In the data rows, the value 128 means zero.
Here are some numbered points:
(153, 117, 137, 147, 112, 200, 148, 125, 145, 119, 162, 125) 0
(120, 158, 166, 132, 134, 99, 148, 124, 46, 209, 93, 218) 1
(124, 130, 122, 105, 114, 141, 119, 106, 133, 60, 146, 108) 2
(145, 167, 218, 155, 160, 179, 179, 130, 83, 173, 108, 208) 3
(136, 180, 135, 135, 69, 61, 0, 160, 79, 13, 75, 100) 4
(114, 104, 134, 125, 125, 138, 111, 132, 104, 181, 130, 151) 5
(138, 116, 77, 138, 83, 140, 108, 91, 85, 165, 178, 154) 6
(169, 176, 118, 166, 42, 58, 62, 144, 140, 15, 103, 47) 7
(96, 118, 146, 81, 149, 140, 116, 126, 114, 79, 119, 130) 8
(83, 101, 131, 67, 180, 128, 99, 128, 108, 68, 95, 131) 9
(163, 150, 111, 171, 52, 163, 147, 114, 147, 71, 180, 83) 10
(127, 131, 190, 182, 168, 161, 134, 160, 166, 129, 118, 145) 11
New points follow, each followed by the numbers of its two nearest points above by angle, nearest first.
(111, 130, 105, 103, 151, 244, 179, 103, 94, 70, 199, 129) 0 2
(133, 126, 204, 166, 161, 54, 110, 180, 203, 130, 39, 101) 11 7
(139, 128, 170, 129, 147, 101, 128, 175, 185, 147, 60, 105) 11 7
(126, 115, 123, 137, 127, 134, 114, 133, 108, 179, 144, 159) 5 6
(128, 197, 148, 177, 128, 103, 63, 162, 86, 31, 103, 121) 4 7
(114, 98, 97, 104, 139, 161, 130, 81, 94, 124, 161, 162) 6 5
(86, 120, 164, 116, 200, 171, 146, 174, 138, 148, 102, 138) 11 3
(115, 197, 144, 184, 139, 94, 61, 160, 79, 30, 105, 127) 4 7
(122, 85, 69, 69, 80, 125, 55, 102, 120, 78, 157, 82) 2 4
(133, 126, 129, 161, 148, 225, 162, 94, 137, 94, 181, 145) 0 10
(103, 165, 112, 137, 181, 62, 118, 148, 122, 144, 94, 146) 1 9
(119, 96, 68, 65, 71, 110, 52, 101, 116, 93, 153, 93) 2 4
(140, 112, 93, 114, 96, 84, 100, 101, 119, 143, 131, 131) 6 4
(144, 149, 191, 145, 180, 173, 182, 142, 161, 99, 101, 139) 11 3
(119, 202, 138, 174, 138, 79, 63, 149, 79, 35, 101, 124) 4 7
(127, 151, 197, 152, 169, 171, 177, 130, 87, 172, 112, 193) 3 1
(118, 95, 75, 82, 77, 124, 68, 106, 113, 93, 156, 96) 2 6
(121, 181, 169, 149, 137, 35, 165, 120, 69, 255, 61, 239) 1 3
